50 stands for zero in the data rows.
Here are some points:
[60 70 49 51 57 88 31 43 55 74 39 50 37 47 46 62 55 60 50 68 27 65 38 56]
[57 50 75 50 55 32 85 43 57 39 80 31 50 48 44 52 55 51 60 34 62 47 60 26]
[62 49 60 70 28 57 38 70 38 60 41 69 43 51 51 66 61 58 43 74 37 64 30 62]
[57 47 53 31 60 40 52 36 77 37 54 42 79 46 54 54 53 37 65 46 69 36 59 52]
[50 57 36 41 41 57 43 46 36 80 46 53 46 67 59 65 28 55 44 56 38 58 62 61]
[55 36 51 39 49 38 59 34 45 48 83 46 53 44 71 27 53 48 61 38 55 56 65 54]
[43 44 47 51 41 49 30 54 48 50 54 75 49 56 44 69 44 54 32 59 56 54 63 55]
[56 45 45 48 57 32 42 43 60 47 46 55 69 33 51 51 72 34 59 61 58 67 64 55]
[44 48 43 35 38 46 44 45 42 62 55 54 45 79 42 49 34 70 59 53 55 63 57 55]
[45 42 44 44 55 42 46 35 52 50 58 32 53 44 82 42 46 57 74 57 58 64 59 56]
[51 50 38 56 38 53 44 39 51 53 29 62 46 49 47 73 56 55 62 67 57 59 64 53]
[45 50 49 40 38 46 44 55 55 33 51 49 55 40 50 50 71 54 61 58 61 65 61 58]
[78 77 74 73 49 74 45 57 42 38 37 38 30 47 48 70 36 55 46 78 46 43 32 61]
[79 69 75 44 70 40 72 41 57 33 31 26 28 43 48 36 66 42 58 49 69 31 46 53]
[55 78 46 60 28 66 30 40 51 80 57 79 52 56 55 49 32 45 42 53 50 49 43 51]
[53 49 83 38 54 37 62 44 60 59 87 47 76 51 58 30 61 47 42 44 55 49 52 15]
[53 51 37 72 29 56 44 57 53 50 56 78 45 81 38 56 35 64 39 48 46 46 19 47]
[47 42 43 36 65 43 52 60 68 47 58 53 83 37 79 40 58 34 64 53 52 21 54 44]
[49 47 37 45 52 69 53 58 43 58 53 54 36 85 37 80 43 57 48 56 19 44 49 49]
[40 37 44 37 46 58 67 52 58 47 61 29 55 46 75 49 74 41 62 25 58 43 58 42]
[52 37 43 43 50 52 56 63 59 56 37 57 43 52 54 81 47 82 25 63 53 56 48 43]
[46 44 46 51 52 54 57 55 70 34 55 45 57 43 55 44 78 23 71 47 57 54 55 48]
[55 39 44 40 46 47 49 44 29 58 47 58 47 66 51 55 24 75 52 78 52 51 45 56]
[46 41 41 40 47 51 55 37 55 55 68 44 52 55 61 19 45 49 84 54 73 47 50 58]
[48 47 48 46 48 50 47 54 49 54 47 62 50 57 23 51 51 61 48 94 58 76 58 45]
[49 35 37 48 56 40 55 48 53 48 55 48 64 25 51 56 56 50 57 57 84 55 76 52]
Then 12 other points, each followed by its number:
[72 72 46 66 42 63 57 68 29 46 29 61 40 51 34 76 46 53 28 60 25 84 49 62] 0
[73 53 75 39 58 55 59 26 63 27 49 48 62 42 52 46 77 26 56 30 61 45 79 46] 1
[71 69 15 74 52 70 69 81 48 47 44 69 23 57 62 58 45 73 46 51 40 48 23 49] 2
[71 31 70 49 71 68 69 43 71 47 50 27 70 60 57 40 62 53 71 45 50 33 46 41] 3
[40 66 48 63 69 69 40 66 40 82 34 48 58 68 46 52 48 67 48 63 36 46 48 42] 4
[33 51 60 69 68 47 65 36 62 33 69 53 55 50 72 48 60 54 62 31 62 52 46 49] 5
[38 50 60 72 43 68 46 62 31 68 52 71 48 54 43 75 46 64 39 66 42 68 46 45] 6
[29 53 56 51 68 48 57 22 69 50 60 53 73 53 58 46 64 31 60 44 59 46 61 46] 7
[36 50 53 60 47 67 39 71 56 67 47 59 49 76 49 49 34 71 51 65 50 58 46 60] 8
[39 56 48 51 57 34 65 50 64 53 67 51 58 46 66 33 47 47 70 46 56 58 57 47] 9
[35 51 51 49 34 56 56 58 53 58 52 57 36 60 33 61 46 57 53 75 50 61 44 55] 10
[41 59 52 42 53 43 54 51 67 55 66 47 60 34 62 46 81 50 57 53 69 54 62 57] 11
Which of these numbered points is nearest to each point below, ignoring the direction in which the first points spread most? Its number follows each.
[49 51 37 53 61 54 41 83 25 61 39 51 44 63 17 34 40 43 35 58 31 46 40 37] > 4
[54 42 43 59 31 46 31 43 41 53 22 79 35 61 39 49 32 54 47 44 43 48 40 53] > 9
[52 25 58 40 63 13 66 40 73 52 69 28 82 36 71 31 44 37 47 36 47 49 42 40] > 9
[56 72 60 72 41 42 55 71 39 47 29 66 36 77 60 56 30 47 42 53 35 67 36 64] > 9
[31 44 56 49 15 60 35 64 55 60 33 64 30 78 35 72 33 47 27 51 43 50 46 39] > 10
[57 59 56 36 54 50 66 23 54 26 30 32 35 41 55 32 47 37 76 26 40 42 45 38] > 1
Now 12 new points, numbered from 0 again:
[31 50 41 46 53 49 51 62 55 59 55 67 36 57 48 60 49 74 50 50 52 71 52 54] 0
[27 43 47 56 47 42 59 48 55 54 63 36 55 45 59 52 64 50 74 55 49 55 72 60] 1
[72 74 53 70 76 79 63 71 46 59 49 58 47 60 21 63 59 57 29 79 18 32 39 45] 2
[60 52 60 66 68 66 74 48 59 47 49 58 49 28 53 56 64 36 62 17 76 41 35 45] 3
[53 60 44 64 22 58 43 73 77 89 38 40 51 60 32 60 28 36 40 41 21 59 56 90] 4
[61 40 50 29 64 49 53 77 74 32 84 37 56 30 56 27 71 38 46 15 44 52 56 53] 5
[46 54 31 55 60 59 56 68 37 77 43 79 38 65 26 51 43 60 17 44 43 46 58 49] 6
[51 36 46 48 52 57 53 29 58 43 71 30 83 30 56 46 59 11 61 45 36 50 57 56] 7
[40 48 53 47 51 61 28 56 41 63 31 67 21 83 36 51 23 60 37 67 46 53 55 65] 8
[52 48 46 49 52 38 52 35 43 44 72 27 68 35 96 07 54 41 54 48 58 50 67 67] 9
[33 44 38 50 38 50 49 51 36 59 18 65 37 75 14 81 37 57 52 57 51 57 52 55] 10
[46 47 44 39 50 46 47 37 52 30 50 41 64 14 74 44 84 43 52 58 49 51 59 54] 11
The same question for these:
[65 33 73 42 56 56 63 43 58 32 73 43 94 13 58 33 43 24 42 44 58 42 57 59] > 7
[43 38 59 48 37 49 22 45 23 80 42 72 23 48 38 51 37 41 29 45 44 47 42 48] > 8
[27 46 29 49 39 50 43 56 24 59 39 64 32 57 37 77 27 73 43 43 44 39 46 45] > 10
[44 52 66 92 52 62 29 58 52 60 36 37 09 41 22 59 41 50 18 42 40 41 30 45] > 3
[54 44 29 50 57 69 11 66 36 57 46 73 23 72 36 40 30 47 36 50 22 43 48 40] > 8
[58 47 69 47 64 16 68 63 85 14 73 38 49 42 51 29 51 32 37 30 39 41 53 25] > 5
